(in the rows, 128 means zero)
Turns in one plane each, and the order they were made in; the first pair answered:
D (before |-> after):
[138 118 122 106 127 146 100 145 170] |-> [152 134 116 124 118 158 110 140 166]
[118 131 149 158 140 117 137 123 115] |-> [117 130 147 156 135 114 138 120 115]
[126 151 131 124 137 142 142 118 110] |-> [119 143 134 114 134 132 141 114 106]
[116 135  96 171  90 134 159 126 119] |-> [ 97 119 102 141  79 111 148 115 103]
N (before |-> after):
[ 97 151 130 147 152 116 103 157  90] |-> [166 161 131 118 142 162  89 136 138]
[119 112 130 109 134 135 127 135 127] |-> [117 112 132 119 142 136 129 139 131]
[157 136 130  98  81 131 128 106 132] |-> [ 93 132 125 161 118 101 145 148 100]
S (before |-> after):
[109 145 139 162 134 101 145 146 120] |-> [110 116 152  97 134  93 118 137 142]
[111 106 109 146 119 130 146 143  73] |-> [135  82 124  83 129 139 111 134 117]
[174 143 114 120 101 162 119  93 135] |-> [139 150 110 149  85 136 141  92  94]
[147 134 102 193 153 154 154 133 145] |-> [ 75  92 117 134 122  81 140 115  89]
Now pairs of rows:
(two turns a pair)
[174 150 120 123 136 146 107 115 170] |-> [ 91 113 131 110 155  86  98 136 133] => N then D
[140 139 135 132 101 113 132 110 101] |-> [168 132 143 118 133 136 113 124 146] => D then S
[119 116 119  99  31 104  95  67  67] |-> [ 50  61 133  98 127  71  62 136  97] => N then S
[158 115 130 118 133 119 135 130 148] |-> [129 107 133 127 143 102 133 141 135] => N then D
[170 128 148  88  88 144 132 108 127] |-> [152 105 157  73 128 137 109 133 150] => D then D
[141 123 124 115 121 128 115 136 103] |-> [145 119 125 120 137 130 110 145 116] => D then D
[116 154 106 209 129 129 162 149  93] |-> [125  89 134  47 111 106  92 108 129] => D then S
[ 81 105 128 129 124 113 132 110 106] |-> [ 95 109 125 158 165 140 132 138 139] => D then D
[ 94 128 143 127 112 104 131 131  96] |-> [ 92 129 139 142 122 108 132 142  99] => N then S
[134 107 116  98 121 106 116 130 116] |-> [124 107 114 131 152 111 119 155 123] => N then S
[145 110 129 109 136 152 128 129 165] |-> [154 126 126 119 107 155 143 112 149] => D then D
[177  85 113 117  62 156 160  73 104] |-> [144  54 125  81  72 128 138  79  98] => S then D
[134 118 116  77 122 105 132 111 128] |-> [149 125 111 107 165 130 127 139 164] => D then D
[114 137 124 164 133 131 143 132 119] |-> [142 130 130 112 103 136 127 103 132] => N then D
[ 80  88 138 132 176 113 101 163 118] |-> [139  88 143  68 138 140  85 120 147] => S then N
[126 116 135 135 169 126 138 139 151] |-> [145 142 125 149 123 135 160 110 123] => D then D
[ 92 118 122 155 146 102 127 147 107] |-> [119 144 112 173 118 119 146 129  96] => N then S
[ 74 107 130  96 114  84  93 103  86] |-> [154 119 132  64 107 135  81  81 140] => N then N
[145 160 118 163 118 142 159 119 113] |-> [ 99 118 135 103 113  97 132 111  97] => D then D
[157 129 137 121 186 172 115 152 197] |-> [178 173 123 127  77 165 160  81 123] => D then D
[131  82 145 114 181 122 129 158 154] |-> [ 98 104 135 160 147  96 167 150  92] => D then S
[ 67 109 123 158 154  98 138 146  80] |-> [153 114 129 132 189 167 107 152 175] => S then D
[136 155 121 137 147 145 110 137 157] |-> [135 165 118 124 100 131 121 106 122] => D then D
[120 118 153 106 137 132 122 140 150] |-> [131 150 138 151 118 143 149 134 129] => S then D
[128 110 128 145 106  92 130 123 102] |-> [120  95 133 140 135  92 116 140 117] => S then N
[143 151 129 143 143 156 126 156 164] |-> [ 91 140 132 156 145 120 135 167 127] => N then N
[ 98 120 137 125 163 106 121 147 124] |-> [162 146 130 125 145 155 129 127 154] => N then D
[162 115  88 105 103 116 159 147 106] |-> [143  95  93  90 121 105 143 159 112] => N then S
[130 159  95 156 161 112 137 157 146] |-> [152 139 104  76 120 108 115 112 152] => N then D
[157 146 119 124 132 126 128 136 131] |-> [146 145 120 121 117 115 133 127 112] => D then S
[ 98 104 151 133 167 118 118 146 102] |-> [135  97 159  87 152 136  98 123 130] => S then N
[139 137 125 150 124 144 130 129 126] |-> [121 117 133 111 113 124 117 120 118] => N then D
[111 129 117 159 156 113 117 129 155] |-> [140 127 124 124 144 125 103 111 172] => S then N
[110 128 131 168 159 135 143 152 132] |-> [ 87 113 136 131 126 104 140 126  98] => N then N
[165 153 111 137 115 167 149 120 114] |-> [100 112 123  94 115 114 130 122  81] => N then D
[159  94 148 138 118 134 115  99 141] |-> [119  85 146 159 138 112 120 120 124] => N then D
[137 157 126 186 130 150 142 147 121] |-> [136 123 144  83  86 123 109 102 114] => N then D
[100 128 139 161 134 100 159 139  89] |-> [178 148 137 126  98 146 153 101 121] => N then D
[172 157 125 146 141 178 136 125 147] |-> [111 151 121 152 104 124 154 112  74] => D then N
[ 90 135 128 127  98  93 140 116  79] |-> [161 123 135  85 138 147 102 124 171] => S then D
[156 144 123 120 107 150 115 116 138] |-> [145 151 116 138 100 143 126 117 120] => D then S
[128 129 135 164 118 131 148 134 148] |-> [136 128 136 153  99 129 151 122 142] => D then N
[119 166 125 166 119 151 166 129 146] |-> [122 165 124 158 106 149 170 114 138] => D then N
[111 152 113 150  81 106 158 101  76] |-> [137 103 135  61 138 125  91 116 163] => S then D
[114 119 147  85 129 116 132 154 118] |-> [124 124 146  81 111 120 134 142 111] => S then N
[119 168  90 179 124 128 153 154 128] |-> [ 88 113 111 105 158  97 108 166 152] => S then D
[113 132 121 107  71 107 120  92 126] |-> [102 109 128 113 146 116  93 141 178] => D then D
[142 117 135 127 128 131 113 140 154] |-> [125 110 134 128 133 119 113 144 149] => N then D
[159 155 125 165 126 162 144 117 153] |-> [119 128 137 100  84 112 134  88 110] => D then D
[169 125 127 130 146 152 129 133 169] |-> [101 126 122 156 116 100 155 128  93] => S then D
[122 138 126 141 141 105 125 128 118] |-> [150 144 128 128 127 119 126 115 132] => N then D
[ 94  77 140 175 169  82 112 119 126] |-> [139  66 147 114 157 103  87  96 166] => S then N
[106  99 162  96 168 116 110 130 101] |-> [147 106 162  79 158 141 103 116 126] => D then N
[106 128 112 157 135  84 111 131  90] |-> [134 124 120 107 102  91 100  98  97] => N then N
[143 147  99 222 143 126 149 154 127] |-> [159 117 111 175 186 139 111 169 180] => S then N
[147 116 134 113  95 108  97  90 115] |-> [115  95 139 124 144  98  82 126 129] => N then S
[123 106 121  65  48  90 145  98  90] |-> [112 150  96 210 113 120 191 164  91] => N then D
[158 135 123 162 131 142 146 129 117] |-> [150 115 133 102 107 119 128 104 109] => D then S
[ 97 127 134 139 134 116 130 134 122] |-> [106 137 132 153 136 128 138 140 126] => D then D
[110 110 141 134 124 115 137 132 119] |-> [117 118 137 148 124 120 143 135 117] => N then S
[129 134 147 120  76 124 146 113 125] |-> [153 134 148 126 111 154 136 132 166] => D then S
[152 162 119 182 131 147 137 146 137] |-> [105 149 123 178 119 105 142 144  95] => N then N
[ 96 118 115 142 144 111 131 144 124] |-> [122 108 124 104 146 125 111 135 152] => S then N
